50 stands for zero in the data rows.
Here are some points:
[59 61 61 58 53 46 41 38 36 36 36 37 41 45 48 53 56 58 61 64 63 59 53 45 41 38 37 38 37 39 41 42]
[44 42 40 38 36 35 34 35 33 36 36 41 46 48 50 52 53 56 62 70 73 73 68 59 52 46 42 40 39 39 41 43]
[44 42 41 38 36 36 35 37 41 46 57 65 72 76 75 69 57 46 38 35 34 34 35 38 42 47 51 53 53 50 48 47]
[53 59 66 75 82 83 76 67 58 49 43 39 35 34 32 34 35 36 39 44 48 52 52 51 49 44 41 38 40 40 41 43]
[57 57 56 53 49 45 42 39 37 37 40 46 52 57 64 66 68 65 64 61 61 58 53 49 45 43 40 39 39 39 41 43]
[63 63 63 59 57 53 49 44 42 39 36 35 34 33 32 33 32 33 34 36 40 43 45 46 44 43 45 51 58 60 60 57]
[47 47 49 53 60 68 75 82 88 89 87 82 75 67 59 52 46 43 44 47 52 59 65 65 63 57 51 46 42 41 41 42]
[44 41 40 40 38 39 41 44 49 54 58 61 64 63 61 55 50 45 41 39 36 37 40 42 48 57 70 80 83 75 65 59]
[54 56 59 61 62 63 60 59 54 51 46 42 39 41 45 53 62 67 66 64 62 61 58 53 49 45 43 40 39 40 41 43]
[67 68 71 75 78 79 72 62 51 42 37 34 33 34 35 37 39 42 45 46 49 48 47 43 41 40 38 39 38 39 40 44]
[43 44 46 48 51 50 44 40 36 35 36 43 52 66 74 69 56 44 36 33 33 34 34 34 34 35 35 36 37 40 40 42]
[44 43 39 38 37 38 38 43 50 56 60 59 58 58 61 61 60 56 49 44 44 44 48 51 51 52 48 46 44 42 42 44]
[55 53 51 48 46 44 41 39 38 34 35 33 33 32 33 32 32 31 33 32 33 34 33 34 37 40 51 69 81 80 67 54]
[44 43 42 42 45 47 49 52 53 53 50 46 44 41 38 36 37 41 47 51 55 58 63 68 70 69 64 58 51 46 44 44]
[43 41 40 38 37 35 36 37 40 47 56 64 68 67 64 59 55 54 52 52 53 55 58 62 63 63 63 58 55 51 48 47]
[44 41 42 42 47 50 52 48 43 38 36 38 41 45 52 60 69 75 75 67 59 49 42 38 37 36 36 37 37 38 41 43]
[43 43 45 49 57 67 79 89 95 97 93 85 71 58 48 41 37 34 33 33 33 34 33 34 35 35 35 36 37 40 41 42]
[47 48 54 58 65 71 72 70 65 65 63 62 58 55 54 54 56 59 64 65 66 63 60 53 49 44 40 40 39 40 41 44]
[55 53 50 49 47 47 48 50 51 55 56 56 53 49 46 41 40 37 33 34 34 33 34 33 34 35 37 39 42 46 50 53]
[44 45 50 60 65 58 47 39 34 34 34 34 36 36 38 41 43 45 47 48 49 49 47 46 45 42 45 47 52 62 69 76]
[44 41 40 37 36 36 36 37 38 40 47 53 57 63 65 68 69 72 76 80 83 84 82 76 68 58 50 43 41 40 41 42]
[67 75 82 86 88 91 94 93 89 80 68 59 49 41 37 35 34 33 32 33 33 33 32 34 34 35 36 35 38 39 41 43]
[45 44 44 46 46 49 50 50 48 45 42 38 35 34 34 33 35 38 41 45 51 58 64 73 79 85 90 93 95 95 94 92]
[44 42 40 38 37 36 35 36 37 41 48 53 58 58 54 49 41 37 36 38 42 48 55 63 72 79 84 85 83 78 72 66]
[54 54 51 47 44 39 36 36 34 35 32 33 33 33 36 38 41 45 50 57 63 69 73 75 74 72 70 63 57 52 49 47]
[44 42 40 38 37 36 35 34 34 33 32 32 33 34 38 45 58 69 77 82 83 83 80 75 65 53 45 41 39 39 41 41]
[46 46 47 53 63 76 82 78 64 48 40 35 34 33 33 34 32 33 33 34 36 38 44 49 54 59 62 62 60 56 52 49]
[45 42 40 38 37 37 38 40 44 52 61 72 77 77 71 61 51 45 43 47 52 57 59 58 52 47 43 40 40 39 40 43]
[59 62 67 75 86 97 98 89 71 55 43 36 34 33 33 33 33 32 32 33 33 34 32 33 34 35 35 36 38 38 41 41]
[70 71 70 67 62 57 52 50 48 46 42 41 40 37 36 35 34 34 31 33 33 33 35 37 42 45 50 54 56 58 55 54]
[45 42 41 43 45 48 52 52 52 49 45 45 47 51 55 54 52 48 45 42 43 46 49 51 53 53 53 52 49 47 47 46]
[44 42 39 38 38 35 36 35 37 39 43 49 58 65 71 71 70 68 71 72 73 67 55 46 40 38 36 36 38 39 41 43]
[44 43 44 47 53 64 77 90 99 99 99 92 78 65 55 48 44 40 37 36 34 35 33 34 35 35 36 36 38 39 40 42]
[47 50 53 55 55 50 44 39 36 35 33 33 32 32 34 37 41 46 50 52 52 53 54 57 59 59 56 52 48 44 43 44]
[62 59 57 51 49 45 40 37 35 35 34 34 34 35 38 40 45 49 55 61 67 73 79 81 84 85 83 82 79 77 72 67]
[43 42 40 39 42 45 49 54 56 56 56 55 55 54 50 46 42 38 36 34 34 34 34 34 35 38 42 46 55 61 64 62]
[45 42 40 38 37 35 34 34 34 34 33 33 35 41 52 67 79 83 75 60 48 41 37 36 37 40 45 47 47 44 42 42]
[47 47 47 49 48 51 54 56 58 58 57 55 52 48 42 40 38 40 45 51 51 45 40 37 35 35 36 37 38 39 41 43]
[45 44 45 47 49 55 60 61 60 54 50 45 41 41 43 46 48 48 44 40 36 34 35 35 34 38 42 49 57 63 63 59]
[53 55 58 58 58 54 50 45 40 37 35 33 32 33 33 33 35 38 44 50 52 49 45 40 38 41 46 53 57 59 54 50]
[55 54 51 48 47 48 52 60 75 84 82 68 51 40 35 32 32 32 33 33 33 33 34 34 34 34 33 36 36 38 41 43]
[48 50 52 57 62 67 68 66 61 55 48 41 38 36 34 32 32 31 32 34 36 39 44 49 52 56 57 54 51 48 46 45]
[51 53 53 50 49 48 46 50 51 52 51 47 45 40 37 35 34 33 32 34 35 39 43 49 55 59 59 54 51 47 44 45]
[45 45 45 50 56 65 74 80 79 69 57 47 39 35 35 35 36 39 43 49 54 59 62 63 63 59 54 50 45 44 43 44]
[45 44 45 48 51 55 62 70 78 85 89 84 73 62 51 42 37 35 32 32 33 34 33 35 34 36 36 36 38 40 40 42]
[44 41 40 39 39 43 49 59 68 73 71 65 57 51 49 50 50 49 48 46 42 41 39 37 36 36 36 37 39 38 41 42]
[44 42 40 40 42 45 50 56 63 65 65 63 59 57 58 59 64 67 65 63 60 55 53 50 48 45 42 42 40 39 41 43]
[44 41 39 38 37 35 35 36 37 38 42 47 50 53 55 53 51 47 44 42 47 50 57 64 69 69 66 59 52 48 44 44]
[43 43 42 42 44 47 47 47 46 43 40 38 35 35 34 35 38 41 44 51 57 61 67 73 77 79 81 84 84 81 77 72]
[43 41 39 38 37 35 35 34 33 33 33 33 34 36 40 48 53 56 56 54 55 58 64 70 75 79 79 79 75 71 67 63]
[43 42 41 46 55 62 61 51 43 42 45 50 54 60 64 65 65 63 59 53 49 43 39 37 35 35 36 36 38 38 41 42]
[44 45 43 45 47 46 43 39 36 34 34 34 33 33 32 33 32 31 33 31 32 33 36 39 48 59 65 68 67 68 71 73]
16 more points follow, each with its number after it:
[49 48 51 53 55 54 51 49 44 40 37 35 34 35 36 40 45 49 56 61 62 65 63 59 54 49 43 42 39 40 42 42] 0
[47 45 44 44 45 45 44 45 44 43 41 39 37 35 35 33 33 31 33 33 32 34 36 41 50 62 74 81 83 81 79 74] 1
[44 42 41 41 41 43 44 47 51 53 53 56 57 61 63 64 63 61 56 51 51 49 52 56 60 58 57 52 47 44 42 42] 2
[43 42 39 38 37 37 35 35 36 37 39 43 47 53 60 68 73 79 84 90 95 98 90 76 61 49 43 41 39 40 41 42] 3
[44 42 39 40 40 47 51 52 50 48 45 43 40 38 36 34 34 36 44 56 66 69 63 51 43 37 36 36 38 38 41 42] 4
[64 66 68 68 67 64 62 58 55 52 48 46 42 38 36 35 33 34 36 37 40 45 50 57 59 61 61 59 56 52 49 48] 5
[44 43 43 43 44 45 51 55 60 66 73 77 81 84 84 83 81 77 72 70 69 70 71 72 72 69 65 60 55 52 48 46] 6
[47 46 48 51 59 70 84 98 99 99 99 99 99 88 75 63 53 45 40 37 35 33 33 35 35 35 36 36 37 40 40 42] 7
[56 61 63 64 62 57 49 42 40 42 46 52 59 61 61 57 52 44 39 36 35 33 34 34 34 35 36 37 37 39 41 42] 8
[60 61 61 61 61 56 53 49 45 43 42 42 45 48 52 57 63 67 68 69 67 64 58 55 53 51 50 53 56 57 60 63] 9
[50 51 55 59 64 66 69 69 67 62 58 52 47 44 46 51 57 65 71 73 70 62 53 45 39 37 37 36 38 39 41 42] 10
[60 66 70 73 73 70 68 65 62 61 57 53 51 47 45 48 50 56 62 66 68 67 63 57 53 48 43 41 40 40 40 42] 11
[68 70 72 71 68 66 64 62 60 58 53 45 41 38 34 34 32 33 32 32 34 35 41 46 53 57 57 55 49 46 43 43] 12
[44 44 45 44 46 48 48 48 47 46 45 48 51 54 59 63 66 67 64 62 57 53 48 45 44 44 48 54 61 67 72 71] 13
[46 47 54 62 74 77 72 62 51 41 35 34 33 33 32 32 32 32 32 32 33 34 34 37 40 46 52 58 65 69 70 68] 14
[44 41 40 38 36 36 38 40 46 54 66 76 78 73 62 52 45 43 43 44 44 42 43 40 39 39 38 37 37 40 41 42] 15
Which three of these numbered points are nearest to each point below, ignoring the direction in which the first points spread most? Their numbers follow each, nearest first.
[56 58 59 59 57 54 51 48 44 42 42 44 48 52 58 62 66 68 67 63 59 57 55 54 57 59 59 58 58 55 52 50] > 9 11 10
[44 42 40 39 37 36 37 39 48 62 76 88 92 85 69 53 41 36 33 33 33 32 34 34 34 35 36 36 37 39 40 42] > 15 2 7
[43 42 39 39 37 36 37 39 41 43 48 52 58 62 65 69 67 63 55 52 49 53 58 63 65 62 57 50 44 42 42 43] > 2 15 7
[45 42 42 43 46 51 58 68 78 87 92 89 81 72 62 53 46 40 37 35 35 37 40 45 51 58 62 65 63 57 55 51] > 7 2 15
[44 42 41 38 38 40 41 44 49 56 64 73 86 99 99 99 99 99 87 75 63 55 49 44 40 39 38 38 38 40 41 42] > 6 7 2
[73 73 72 67 60 54 48 43 37 37 35 34 33 33 33 34 35 39 41 44 44 44 42 43 46 46 47 45 43 40 41 42] > 12 5 0
[62 64 67 71 71 72 71 70 69 69 70 74 79 85 91 94 92 86 76 65 53 45 39 36 36 37 36 36 38 39 40 42] > 6 9 13
[44 42 40 38 39 38 40 43 47 51 52 51 53 54 57 61 61 62 62 57 52 48 44 40 41 42 45 50 58 65 72 72] > 13 2 9
[43 42 40 38 40 46 53 57 54 47 40 36 38 40 43 46 50 52 55 54 53 50 47 44 43 43 46 50 59 67 75 76] > 13 9 4
[44 43 44 45 49 51 55 56 56 53 49 48 47 50 53 58 61 64 62 61 58 52 51 47 48 51 56 61 67 69 70 65] > 13 9 2
[43 42 39 38 35 36 34 35 34 35 38 42 49 55 54 48 41 38 35 37 41 45 52 58 66 75 82 88 92 93 91 87] > 1 14 5
[54 54 54 50 47 46 47 47 44 39 36 34 34 34 36 38 42 47 51 57 61 63 64 63 60 56 52 49 46 44 43 44] > 0 4 5
[47 47 49 51 54 56 55 54 50 46 45 45 47 51 56 61 69 71 73 73 72 70 65 60 53 48 44 42 39 40 41 42] > 10 3 9
[45 43 41 42 44 45 47 49 50 50 51 53 56 61 65 67 63 58 54 52 55 56 59 59 56 55 49 46 43 42 42 44] > 2 15 13
[43 41 40 38 38 35 35 35 39 48 59 67 68 61 53 47 47 46 45 43 40 38 37 36 35 35 36 37 37 39 41 42] > 15 8 2
[44 42 41 38 37 36 34 35 39 46 58 67 73 72 65 57 51 47 45 44 42 40 40 40 43 44 46 48 48 50 51 50] > 15 2 8
[44 43 40 37 37 35 35 36 38 41 43 43 40 37 35 35 40 47 55 64 70 73 72 62 51 40 38 36 37 39 40 42] > 4 0 10
[44 42 40 40 39 40 44 46 48 49 48 47 47 49 51 54 57 59 59 57 55 55 55 57 60 61 62 57 52 48 45 45] > 2 0 13
[53 54 56 58 60 62 61 60 58 54 51 49 46 46 47 50 53 56 58 60 61 57 56 54 53 52 52 54 57 62 65 67] > 9 13 11
[54 59 63 66 66 62 59 56 53 54 57 60 62 65 65 66 67 64 62 58 56 50 47 43 40 39 37 38 38 38 41 43] > 9 10 2
[65 64 61 58 55 48 43 40 38 35 34 34 34 32 32 32 33 33 33 37 38 42 44 45 47 52 59 63 61 55 49 46] > 12 5 14
[44 41 40 38 36 35 36 34 35 33 33 34 35 39 46 56 69 79 85 80 71 61 55 54 55 56 55 53 47 45 44 43] > 10 0 2
[65 67 67 67 64 61 57 53 49 48 46 49 53 57 61 64 63 60 55 51 50 49 52 57 61 67 71 72 72 71 68 64] > 9 5 13
[56 60 64 72 74 75 72 66 57 49 43 38 34 33 34 33 33 31 33 32 33 32 33 34 35 37 40 46 54 61 65 64] > 14 5 12
[52 54 53 51 49 47 44 40 38 36 36 38 43 48 53 53 47 40 35 33 34 36 38 43 44 47 49 47 44 43 43 44] > 8 12 0
[56 62 66 66 60 51 44 38 37 36 37 40 44 50 54 60 62 63 61 58 54 51 51 52 55 57 59 59 59 57 54 52] > 9 8 11
[50 52 61 70 81 88 93 91 84 76 69 66 65 66 68 67 65 61 55 51 46 42 39 38 37 36 36 37 39 38 41 43] > 9 10 13
[43 42 42 44 49 54 57 56 51 44 39 36 32 33 33 32 34 36 39 45 52 63 74 83 90 91 87 80 71 62 55 50] > 5 12 0
[93 93 89 83 73 65 56 46 42 38 36 35 34 33 34 33 32 32 33 31 32 34 36 38 42 47 51 52 54 50 48 47] > 12 5 14
[56 59 62 64 65 66 66 64 59 54 50 43 40 39 39 42 48 56 65 73 78 78 79 73 68 61 54 47 43 42 42 44] > 11 10 0
[74 74 71 67 61 58 59 60 62 60 55 49 45 44 44 48 53 58 63 67 68 66 62 59 53 50 46 42 41 41 41 42] > 11 9 10
[43 42 38 38 36 37 38 39 42 47 51 58 62 68 72 79 86 92 95 90 81 66 55 46 42 38 37 37 37 39 41 44] > 3 10 2
[80 79 75 71 65 58 54 46 43 39 37 34 33 32 33 32 32 33 32 33 33 33 34 33 34 35 36 37 40 46 50 53] > 12 5 8
[46 45 46 47 49 51 51 49 46 42 39 35 35 33 32 33 34 34 38 44 51 59 70 76 78 76 71 65 59 53 51 48] > 5 12 0
[57 60 64 69 75 74 68 57 46 40 36 33 33 32 33 32 33 31 33 33 34 35 38 40 45 51 57 62 68 69 69 69] > 14 5 12
[44 42 40 39 38 37 41 45 50 56 64 71 76 79 79 77 73 66 62 57 55 56 58 63 66 69 70 68 66 62 57 55] > 7 6 2
[49 50 50 51 53 53 52 50 46 43 40 37 36 36 38 39 47 53 60 67 70 72 69 63 59 52 47 42 41 42 39 42] > 0 4 10
[51 53 55 58 62 66 68 71 71 67 62 58 53 46 42 39 37 35 35 39 48 62 79 92 94 87 78 71 63 57 51 50] > 5 12 11
[45 41 40 38 36 35 35 34 33 34 37 38 39 44 52 62 78 93 99 99 99 91 83 74 66 57 49 45 42 42 42 43] > 3 10 11
[43 41 40 37 37 36 35 34 33 35 32 33 34 32 33 33 33 34 34 38 41 46 54 62 73 84 95 99 99 99 99 99] > 1 14 5
[50 59 69 74 66 55 48 49 48 47 45 44 48 50 50 47 43 38 36 33 33 33 34 33 35 36 35 36 37 39 40 43] > 8 12 0
[48 48 49 50 51 50 47 45 41 39 36 34 34 34 38 43 51 57 60 57 54 50 50 53 57 59 59 57 53 50 49 46] > 0 9 5
[61 66 74 85 92 98 99 97 90 81 70 62 57 54 54 58 60 60 55 50 44 39 37 35 35 36 35 37 38 39 40 41] > 9 11 10
[61 66 70 76 79 81 77 68 57 49 41 36 34 35 37 40 41 47 52 57 61 63 65 64 62 58 54 49 47 45 44 43] > 11 5 0
[62 74 79 78 70 59 53 47 44 41 40 37 35 33 33 31 32 32 32 33 33 33 34 36 40 43 49 56 63 70 75 78] > 14 12 5
[44 42 39 39 41 47 54 59 56 52 51 53 59 67 77 87 93 98 97 94 87 78 69 61 53 47 42 40 40 41 40 43] > 3 6 10
[44 41 41 38 36 35 35 34 36 36 37 41 46 56 64 71 75 74 69 59 53 47 47 54 59 58 54 46 41 39 41 43] > 2 8 15
[43 41 39 38 36 37 37 40 44 53 65 80 91 93 86 72 58 47 40 36 34 34 33 33 34 35 35 37 38 38 39 43] > 15 2 7
[47 48 52 60 67 72 74 71 71 69 69 71 71 70 68 66 65 63 63 62 63 62 61 56 53 50 46 43 44 41 42 43] > 6 2 10
[44 42 39 39 36 38 36 39 42 44 47 49 51 52 54 55 55 54 53 50 45 42 42 48 59 68 69 61 51 44 42 43] > 2 15 8
[44 41 39 38 37 35 35 34 35 36 35 39 44 51 59 68 75 79 80 77 71 65 59 56 52 53 56 59 63 67 70 70] > 13 9 10
[86 92 92 88 79 69 58 47 40 38 36 37 38 42 45 49 55 60 65 68 69 67 64 61 55 52 47 45 42 42 42 44] > 11 9 0
[46 45 45 47 50 54 57 59 58 57 53 49 46 48 53 61 67 71 72 68 61 53 45 41 37 37 37 36 37 39 40 42] > 10 9 13
[70 75 79 79 69 59 49 41 37 34 33 33 32 32 31 32 32 33 34 36 40 46 49 46 39 36 36 36 38 39 41 43] > 12 5 0
[44 42 40 38 36 36 35 34 36 37 40 47 55 66 76 84 88 87 83 77 72 69 67 67 69 71 72 71 67 63 58 54] > 6 2 7
[48 49 50 52 55 60 62 65 68 69 73 76 80 79 69 57 49 45 45 48 53 58 63 69 70 71 69 67 62 58 54 52] > 7 6 2
[44 42 40 41 42 52 67 79 81 74 60 50 43 38 36 35 35 37 40 45 48 49 48 45 42 40 38 37 38 39 41 42] > 4 0 2
[64 62 59 55 51 47 42 42 44 48 52 56 58 60 64 64 60 53 45 38 35 33 33 35 35 35 36 37 38 38 40 42] > 8 2 15
[43 42 40 39 37 36 37 39 43 45 47 46 42 39 37 37 38 43 52 62 72 79 79 74 65 55 48 43 42 40 41 41] > 4 0 10
[80 79 72 64 54 46 39 35 34 33 32 33 33 33 33 32 32 32 34 35 37 41 47 53 60 65 70 73 70 68 62 58] > 12 5 14
[59 59 58 57 54 50 46 42 39 37 37 38 40 45 52 61 70 78 82 82 78 69 60 51 45 41 38 38 37 38 40 42] > 10 9 3
[43 42 39 38 36 36 33 34 34 34 32 34 34 34 34 38 41 46 55 64 75 86 99 99 99 99 99 90 78 65 61 54] > 5 12 11
[46 45 45 50 50 53 56 61 62 63 63 63 60 58 54 52 50 49 49 50 52 52 49 49 46 44 42 40 39 41 42 42] > 2 13 15
[64 64 63 60 58 54 48 45 42 41 43 51 59 65 69 68 68 63 55 47 41 36 35 34 35 35 35 36 38 39 41 43] > 8 9 2
[61 63 64 65 63 61 59 58 58 61 62 63 64 62 63 64 65 67 66 63 57 49 45 39 37 37 36 37 38 39 41 43] > 9 10 13
[45 41 40 38 36 35 35 35 35 38 42 46 48 45 40 38 40 44 51 59 62 64 61 55 52 52 58 60 65 62 55 50] > 4 0 2
[44 42 41 40 40 43 49 56 66 76 84 87 83 74 60 49 42 35 34 34 33 32 33 34 33 34 36 36 38 39 41 42] > 15 2 7
[60 69 67 57 47 42 42 46 45 39 37 33 33 33 34 33 32 32 34 33 34 33 34 37 38 43 46 51 56 59 60 57] > 12 5 14
[44 42 40 38 37 37 39 42 44 48 54 59 65 67 67 66 63 60 57 53 52 48 49 51 56 60 61 59 53 47 43 43] > 2 15 7
[43 41 40 39 37 35 35 37 39 48 59 70 76 75 70 65 58 54 48 42 38 35 34 34 34 36 36 37 37 40 41 42] > 15 2 8
[43 41 39 37 36 37 35 34 34 36 38 43 46 49 50 47 46 47 52 59 62 60 51 47 46 51 59 66 71 73 73 69] > 13 2 15
[71 71 69 66 59 54 50 46 41 38 36 35 35 36 41 47 55 61 64 62 56 48 44 43 45 46 49 49 49 46 46 45] > 9 0 11
[43 42 41 38 37 36 34 35 34 34 33 33 34 35 38 42 45 50 55 58 64 69 74 79 83 85 86 86 82 79 75 72] > 5 12 1
[55 56 58 57 54 49 44 40 39 42 46 54 59 62 59 51 43 38 35 35 37 38 42 44 47 47 51 49 49 48 47 46] > 8 2 15
[52 54 57 60 62 64 63 61 57 53 47 42 39 37 34 33 32 32 33 35 34 37 41 43 46 49 52 58 67 71 66 58] > 14 1 5
[60 64 64 60 54 47 41 37 39 45 53 61 64 59 54 49 48 46 47 45 42 41 38 36 36 36 37 36 37 38 40 44] > 8 15 2
[44 42 39 38 36 37 34 34 33 33 33 35 35 34 37 36 40 43 45 48 50 55 58 65 72 82 91 98 98 95 86 75] > 1 14 5
[46 47 47 51 53 55 58 62 63 65 67 68 68 66 62 57 52 49 43 40 37 37 36 39 42 46 52 58 64 71 74 75] > 13 7 2
[46 46 45 46 47 48 50 50 51 49 46 42 40 37 35 34 33 32 34 34 36 39 41 45 50 56 63 70 75 79 82 82] > 1 14 5
[43 42 40 37 35 36 37 40 49 61 70 71 67 58 52 48 48 48 48 48 45 43 40 38 37 36 36 36 38 40 41 41] > 15 2 8
[43 42 40 39 36 35 35 34 36 36 37 40 44 48 52 58 65 73 82 88 90 87 78 70 62 55 49 43 43 41 41 42] > 3 10 0
[44 44 44 46 53 57 55 49 42 36 35 32 33 32 34 35 36 39 42 47 53 58 66 74 80 84 85 82 77 69 62 55] > 5 12 14
[49 51 51 54 56 61 64 67 72 75 76 78 75 71 63 56 50 42 38 38 40 42 45 50 55 59 63 64 64 64 61 59] > 7 2 13
[72 75 77 77 76 75 73 70 68 66 63 58 55 51 46 43 39 39 39 41 45 51 57 62 63 61 58 54 49 47 44 44] > 5 12 11
[43 41 40 37 37 37 35 34 34 34 35 37 43 53 62 67 65 59 55 52 52 53 57 61 60 58 55 52 48 45 46 44] > 2 8 15
[43 42 40 38 38 35 34 35 34 35 35 35 38 43 51 63 74 86 92 94 91 84 79 70 63 53 47 42 41 40 43 42] > 3 10 11
[45 44 45 47 57 64 69 69 62 52 44 39 37 38 39 42 46 47 47 45 42 39 37 38 40 45 48 57 60 63 62 59] > 14 13 1
[44 42 41 42 44 48 58 70 82 93 96 88 78 64 54 46 42 38 36 34 34 34 37 38 44 49 56 62 68 71 73 71] > 7 1 13
[44 41 42 40 43 47 53 60 65 66 64 61 60 61 60 63 63 62 63 62 61 60 60 57 52 49 45 42 41 40 42 41] > 2 10 7
[59 60 61 60 58 56 51 49 45 40 39 36 35 37 38 42 47 55 62 69 73 76 75 73 70 63 58 52 47 45 44 44] > 11 0 10
[46 47 50 54 58 59 59 57 53 54 55 59 63 65 63 61 54 50 45 44 45 48 53 58 60 61 58 55 49 48 44 45] > 2 7 9
[43 42 40 37 37 35 35 34 37 36 37 41 46 51 57 63 69 72 74 73 72 70 70 72 73 74 72 66 59 53 47 45] > 2 10 9
[44 43 42 43 43 45 49 53 56 58 60 62 60 57 53 52 47 45 48 51 58 67 75 82 87 86 82 76 68 59 55 52] > 7 2 5
[48 48 50 51 52 50 47 43 39 37 35 35 37 40 45 53 62 72 82 87 88 81 71 60 51 45 42 39 38 40 40 42] > 10 3 0
[44 41 39 39 36 35 36 34 33 34 35 33 35 39 45 53 63 70 77 78 76 74 72 71 69 69 65 62 57 52 52 48] > 10 0 2
[45 45 47 50 53 60 65 71 75 73 70 62 55 47 42 38 36 35 36 39 43 49 55 61 67 70 71 68 65 60 57 53] > 5 12 1
[58 58 55 54 50 47 46 45 45 47 48 50 50 49 46 43 39 36 34 34 33 34 33 33 33 34 36 40 42 47 51 53] > 8 12 15
[61 61 57 52 48 43 39 39 40 44 48 55 61 64 65 61 54 46 41 37 36 36 36 39 43 46 51 55 58 56 56 53] > 8 2 15
[49 49 53 57 59 60 58 50 46 42 41 46 54 64 70 67 63 55 51 46 43 40 37 36 34 35 36 37 38 39 41 42] > 8 2 13
[45 43 43 42 43 45 49 52 55 58 58 59 55 52 49 44 43 43 47 52 57 61 65 68 69 68 64 59 52 46 45 44] > 2 0 4
[61 72 84 89 81 66 51 43 40 40 43 45 47 47 46 45 44 42 39 37 35 35 36 34 34 36 36 36 37 40 41 44] > 8 12 5
[44 42 42 42 44 47 49 50 48 43 38 36 34 35 38 45 52 58 64 66 66 61 58 55 52 49 46 44 40 39 41 42] > 0 4 10
[61 73 84 84 71 58 48 42 39 37 35 34 33 33 33 32 32 30 33 32 33 35 35 36 41 44 52 59 66 72 76 77] > 14 12 5
[43 42 40 39 37 35 35 34 34 35 35 37 37 38 40 43 43 44 44 42 41 41 41 45 53 62 69 74 77 79 79 77] > 1 14 13
[48 49 50 54 58 63 67 68 69 67 64 57 51 46 42 39 36 35 36 35 39 42 50 60 69 77 79 74 67 59 55 51] > 5 12 1
[57 65 69 67 58 46 39 36 33 34 34 33 33 32 33 33 32 32 33 33 34 38 40 46 54 59 65 68 67 64 62 57] > 12 5 14
[43 40 39 39 38 38 39 39 42 41 42 44 44 41 42 37 36 34 34 32 33 34 35 36 39 43 52 64 80 93 97 95] > 1 14 13
[62 65 68 67 61 52 46 40 37 37 38 44 51 62 73 79 76 69 58 50 43 38 37 37 36 34 35 36 37 38 41 44] > 8 9 13
[44 43 41 38 36 37 36 36 40 45 53 60 68 69 67 58 49 42 37 38 39 41 44 47 47 47 45 43 41 41 42 44] > 15 2 8
[44 42 39 39 38 38 42 47 55 62 67 67 64 61 59 57 56 51 48 45 46 48 51 55 59 58 55 51 48 45 44 45] > 2 15 7
[43 42 41 39 38 41 42 50 58 68 75 79 79 78 75 72 69 64 60 56 50 45 41 41 41 40 45 49 53 59 65 68] > 7 13 2
[44 42 40 39 37 37 39 40 44 53 61 70 76 72 62 51 44 40 40 45 51 55 57 58 53 48 44 42 39 39 41 42] > 15 2 7
[56 58 60 62 63 62 58 53 51 44 41 39 40 41 42 45 44 42 41 37 36 36 36 38 43 51 59 67 72 71 68 61] > 14 1 5
[45 42 40 38 37 36 34 36 35 34 35 36 38 42 54 65 76 83 81 74 67 61 58 55 51 48 46 42 42 41 41 43] > 10 2 3
[53 57 64 71 76 76 70 60 50 43 37 36 34 33 33 34 37 39 44 49 51 53 54 51 48 43 42 40 38 39 41 43] > 0 5 12
[63 71 75 68 57 49 41 38 35 34 33 33 32 33 32 32 33 32 32 33 33 34 35 38 43 47 53 58 63 69 72 72] > 14 12 1
[46 47 49 55 63 71 77 78 77 71 66 59 54 49 45 44 44 45 48 53 58 61 64 65 64 62 58 54 49 47 47 45] > 11 10 5
[50 52 53 52 48 44 41 39 41 44 47 53 58 63 67 67 66 59 51 45 39 36 34 34 34 35 36 36 38 39 41 42] > 8 2 15
[47 48 48 49 49 50 49 46 45 44 41 42 46 50 59 69 78 87 94 96 92 84 74 64 56 49 44 40 40 40 41 44] > 3 10 11
[43 42 40 38 37 37 37 40 42 47 52 56 61 66 68 71 74 76 77 75 71 65 59 52 46 42 38 37 39 39 41 44] > 3 2 10
[49 48 50 56 63 75 87 98 99 99 99 90 80 71 61 52 45 39 36 35 33 33 33 35 34 35 35 37 37 38 41 42] > 7 2 13
[87 86 84 77 72 64 55 50 44 40 37 35 34 32 32 32 33 33 32 32 32 34 34 33 34 34 37 38 39 43 50 53] > 12 5 8
[56 61 68 71 68 63 57 54 50 47 41 38 38 41 46 53 59 62 63 61 56 51 44 40 38 37 35 36 38 40 41 43] > 9 0 10
[43 42 40 38 37 35 37 37 41 42 46 47 46 43 42 44 49 56 65 72 75 71 63 52 45 39 37 37 38 39 42 42] > 4 0 10
[45 42 40 38 36 36 37 39 46 55 61 66 64 57 50 43 37 35 35 36 40 45 48 50 48 46 44 40 41 40 40 43] > 15 2 4
[44 44 44 47 50 56 62 65 65 63 56 50 43 40 38 39 41 46 53 61 71 79 82 83 78 72 63 56 50 46 44 44] > 11 0 10
[44 42 39 39 38 40 43 48 51 54 54 54 52 53 55 58 59 58 59 61 63 61 59 55 51 47 43 41 40 40 42 43] > 2 10 4
